Y: 4 groups of rows, each row roughly a mix of its group's hidden directions; one row fits no group
Y (133 x 10)
[[  8 -16   5 -45 -10 -17  41  12  -9  -8]
 [ -7 -41  28 -21  10  -5  -6   3   7 -40]
 [-10  33   9  23 -23 -13 -41 -17 -12  13]
 [-30  16   7  25  26 -20 -26 -14 -17  26]
 [-17 -11 -10 -30  36  27  32  -3  15   8]
 [-14  49  16   7 -27  25 -10 -12 -16   0]
 [ 25   6   4 -14 -27  -1  32  41  -8 -20]
 [-20 -43  12   0   8   6 -14  10 -18 -40]
 [-17  38 -10  18 -34   3 -24 -21  -8  19]
 [-27  39  16  22 -16   7  22  14 -18  21]
 [ 23 -33 -10 -18  10 -19  41 -11 -18 -12]
 [ 33 -42 -20  31  15  -1  13   6  11   1]
 [-19  52  -8 -18 -18   8 -15 -18 -15  12]
 [ 18 -34   2  12  17 -38 -10  -4 -21  29]
 [ 35 -20 -19 -13 -22  -5  12  36 -17 -19]
 [ -8  -4  27   0  -4  -1  43  26 -32 -19]
 [ -1   4  48  12 -18  16 -11 -15 -32 -20]
 [ 21 -48  -1 -14  21  -8  33   5  -8 -12]
 [-16 -49  15  -7  18   2  -5 -18 -13 -32]
 [ -3  -3  10   6 -46 -37 -29   7   4  13]
 [-33  18  29 -25  16   3   0  31   2 -24]
 [ 25 -41   5  17  26 -17  21  21  -9 -14]
 [-33   0   7 -39   1  33  18  -4  17 -18]
 [ 36  37 -30  -5  10   1   7  25  20  -3]
 [ 41  23 -12  -7 -33   1  22  15  19 -14]
 [ 10 -40  -9 -15  28 -22  32  10  19   0]
 [ 36  36   9  10  28  17  25  11  -4 -10]
 [ -6 -27  -4  10  17  34  22  26 -28 -23]
 [-12  36 -11  -5 -25  27  -1  41  -9  -9]
 [-45  22  10   8 -19  -6 -25  17 -24 -13]
 [-26  25   4   4   1  -1 -35   6  46   6]
 [-24  32   9  21  32  -8  20  13 -30  -1]
 [ 20 -26 -11  45   0 -34   4 -13   0  16]
 [ 36  16 -39 -13  -2   1  -8  14  35   5]
 [-18  49   0  -8 -22  18 -11 -22   9  22]
 [  9  34 -31  -6 -23   8  -2  23  36  10]
 [ -2  -6  19  13 -38  17 -44 -10   0 -21]
 [-27  15  25  17 -38  -9 -29 -15 -15   1]
 [-19  14  20   3  38 -15  43   3 -14   2]
 [ -3   7 -15  38 -13  11  15  47 -15  -7]
 [ 18 -31   1   5  23  -7  36  22  -4 -31]
 [ 54  -8   0   8 -24 -18 -11  19  18   5]
 [ 32 -35  -8 -14 -11 -10  18  39   3 -15]
 [ 41 -30 -25  19   2  10   2 -12  -4  30]
 [-15  -7 -23 -13  55  18  19  -4   0   4]
 [-18  36  -9  36  22  27 -12   3  10  16]
 [ 20 -39   6 -34   4  -7  22  13   4 -30]
 [ -1  19  37  26 -16  32 -17  12  25   5]
 [  4  23   9 -31  -1  30  20  25  31 -14]
 [  1  29 -38   3 -32  12  10   5  21  27]
 [-44  43   8   5   9  15  14  -1  -6  20]
 [-34 -14   6   4 -30  13 -33 -31  -5  13]
 [ 13 -41   8 -12  27 -15  17  25 -17 -24]
 [-37   5  16  12  43  17  -8 -21 -16   8]
 [ 32  -6 -17  14 -27 -44   5   7  18  13]
 [  3  32 -20 -19  -5   7  -7 -25  39  27]
 [-23  22 -18   2  24  25 -29  16  28  16]
 [ 39   6 -28  -3  -9 -13  22  11  31  24]
 [ -7  52 -10  -1 -23  27  -7 -18  13   9]
 [ -9  27  -3  -3  21   6  -1 -32  32  37]
 [-10  53  13  -9 -16  18  30   0  -5   2]
 [-30   5  33  15 -15  -6 -42 -17 -12  -7]
 [ 29  -6  12  23  19 -27 -11  34 -27  -6]
 [ 20  34 -28  24  -9   1   4  14  15  36]
 [ -3 -34 -28  -1 -19 -16  -5   5  26  39]
 [-20  30  -7 -12   1  30 -24 -25 -28 -19]
 [-25  32  11  23   2  17 -35 -11 -26  11]
 [  6  35 -40  -9 -26  16  -3   9  26  -5]
 [  3   6 -45 -26  21   6   9 -11  34  14]
 [ -8 -22   7  40  20   4 -22  -6 -28 -29]
 [ 32 -38 -11 -23  -7 -36  -2  -6 -13  -6]
 [ 42  28  -6  17 -19 -14 -15  11   2  30]
 [  9  26 -19  36  28  10   4  17 -12 -31]
 [-12 -16  31  27  -6 -37 -23 -21  -2 -16]
 [-12  -2  16   3   0 -13 -28  25 -48 -22]
 [ 44 -23  25   7  13  17  27  -5  -5 -19]
 [ 17  16   5   0  29  47   5   9  18 -27]
 [ 48  -4  -9   7 -36 -22  14  10   8  13]
 [-50 -28   1 -10 -12 -19  19   1   7 -20]
 [-38 -23  31  16  -9   1 -11 -13 -35  -2]
 [  7  20  24  12 -16  34  23  -9 -13 -37]
 [-30  38  14  11 -19  14 -38   4   4  -5]
 [ 26  19  -2  49  16  12 -11  19   4  19]
 [-36   7   0 -18  40  26  16   7  18 -12]
 [ -9  60  -1  -6  -4   2  21  17  -9  16]
 [-12  45 -23  -8  41  14  -1   9  -1  -2]
 [ 45 -10 -15  16 -23  -3  20   6  14  31]
 [ 17   1 -42 -21  10  -8   1 -34   6  30]
 [-27 -25 -27 -14  46  13  -9  -3   8   8]
 [ 29 -27 -14  17 -27 -39  15   5  15  -3]
 [-22  32   6  23 -16  -4 -33 -22  -2  28]
 [ -7 -12 -17  24  50  -5  27   1   4 -20]
 [ -5  -2  34   9   6  10  40   6 -27 -31]
 [ 45 -36 -14 -12 -16 -25   8   6  13  -2]
 [-38  45   7  14   3   6 -28   3  -5  13]
 [-26  -1  -3   1  -1   6 -32 -47  17  22]
 [ 42 -23  -4  -5 -37 -26   8  15   4  -3]
 [-24   4  19 -12  31  21  -1 -42  20   9]
 [ 29 -16 -23 -24  -1  11  39   5  19 -22]
 [-18 -43  14  31   0 -14 -24 -21  11  -2]
 [ -3 -54   0  -7  28  -2  23   1   8 -19]
 [ 20  32  13   8 -43 -14  -7  -4 -22 -22]
 [  5  15 -49 -18   4   1  41  -1   2   9]
 [ 55 -16 -25  -1 -21 -12   4  12   8  -2]
 [-40 -16  24   7  14  15 -20 -20 -20 -26]
 [ 28 -15 -15 -37  17   6  27  22   8 -23]
 [ 15  35 -16  -3 -31 -28 -23  19  -6  18]
 [ -3  43 -13  10 -22  18 -40  -8   0  12]
 [-48  11  -3   2 -11 -38 -19  12 -15   6]
 [-28 -29  18 -30  37  -2   1 -10   9 -16]
 [ 16 -45  -2 -28 -14  -2  29   3  26  -5]
 [-23 -24  35  -8  12  -2 -18 -17 -24 -32]
 [ 42  -9  -7  16  -8 -22  -7  33 -28  -6]
 [  4  -2   9   8 -24 -51  -3  13   1  35]
 [ 25 -40  30   9  23 -14  -3  -2 -14 -25]
 [-35  40  -6 -11 -20   3  -2  -5   0  36]
 [ 12 -47   1  19  11  10 -19  -9 -10 -35]
 [-26  43 -12   4 -17  17 -21 -22   6  21]
 [ 15  50 -10 -12  -5  -7   4  14  14  35]
 [ 13 -41  17 -18  17   2  19  14  -9 -37]
 [ 11 -37  14 -25 -13 -35   9  -2  14 -28]
 [-12 -17   3 -54  23   4  11  -6  -1 -27]
 [-25  39  -4  31 -12   7 -21 -14   4  27]
 [-11  35 -14 -17  -8   6 -11 -27  29  33]
 [-38  24  13  13   3  20 -44   3   7   4]
 [-27  51 -21   5 -15  11  -1  11  -7  19]
 [ 23 -41  -2   5 -22   3  36 -23 -13   4]
 [ -4  23   2  -1 -63  -7   4   2  10  -7]
 [ -8  -4  24  38  11 -27 -16  26 -26 -15]
 [-19  -7 -16 -14  32  39  33  -5  14  -7]
 [ 18  37  -5  14 -45  -5  -6  24  10   9]
 [ -1  -1  26  -1  54  17   6  -2 -14 -25]
 [-24  47  -3  -2 -38   5   2  11  18   1]]

the one row of each list that fits no group (the others fit one group, some only roughly)
  * z_159: [-12  34  -8  -7   4 -11 -33 -23  13  38]
  * z_922: [  4   6  19  34 -48 -20   2   9 -15  13]
  * z_248: [-17  34 -26 -33 -12  24  21  -8  16   9]
  * z_81: [-45   8  19  15   3   8 -14 -38 -18   8]
  * z_708: [  7  38 -37  -6  11 -11   6  33  12  20]
  * z_115: [ 45  -4 -11 -27  -9   8  28  23  20  -3]
  * z_110: [ 16 -46  31 -15   1 -18   9   6  11 -25]
  * z_604: [ -1  56 -16   9  10   7  21  10   0  24]
  * z_280: [-20  40 -27  -9  -3 -12 -16  27  22  19]
  * z_156: [-24   7  -8  -8  55 -20  -6  12  -8  17]
  * z_670: [-15  27   3  22 -12 -39 -29  -7   5  25]
  * z_175: [-32  39 -13   8  -7  -6 -36  -7 -22   5]
 : z_248
  * z_988: [ 37  15 -16  10 -47  -2  -3  16 -13 -13]
  * z_259: [ 58 -21 -10  12 -19  -1   9 -11 -13  -2]
  * z_9: [-17 -41   7 -14  19  -8  29 -29  22   3]
  * z_959: [-21  49 -11   9 -16  -3   2  -9   0  37]
  * z_693: [ 38   7 -16  26  -2  -9   5 -14 -24  38]
  * z_203: [-32 -11  18 -23  -7  -5 -19 -38 -26 -14]
  * z_243: [ 16 -48  17  -4  32 -14  15  -6   3 -22]
  * z_719: [ -9  24   5   3 -45   3 -24  23 -28   9]
  * z_437: [12 -5 -8 -3  1  1 46 25 41  3]
  * z_965: [ 28  40 -14   2  -6  14  23  31   0 -20]
  * z_624: [ -8 -16  28  21  -3  -5 -46  23 -10 -21]
  * z_760: [-33  10  22  -5 -27 -34  28  -6 -18   9]
 : z_624
  * z_946: [-55  -3  31   8  -9  -8 -16 -18  -2  -1]
  * z_860: [ 21  39 -30  22  15  20 -16   2  -3  23]
  * z_123: [ 24 -32 -12   8  20  -8  41  25  12   8]
  * z_722: [-31 -10   5 -16  43   2 -18 -34   7   3]
  * z_616: [-27 -44  12 -11  13  -9  36   3  11 -13]
  * z_610: [  2 -31  18 -30  -1 -10  48   1  13   4]
  * z_927: [ 39 -17  -2  -1  20  19  41  11  19  -1]
  * z_864: [ 51 -20   7  -7  -7   9  24   5  15 -27]
  * z_120: [-27 -17  26  22  16   8 -39 -13  -9 -22]
  * z_335: [ 26  16 -29 -18 -29  -6  -4  35  14  16]
  * z_334: [ 27 -28  -3 -28 -31  -5  32  14   7  -9]
  * z_790: [-25  22  -2  24   6   6 -44 -27 -10  14]
  * z_703: [ 25 -13  27  19 -20 -19 -33 -15 -27  -6]
  * z_94: [ 18 -17 -11 -23  23  -3  39  37   4  -8]
 : z_334
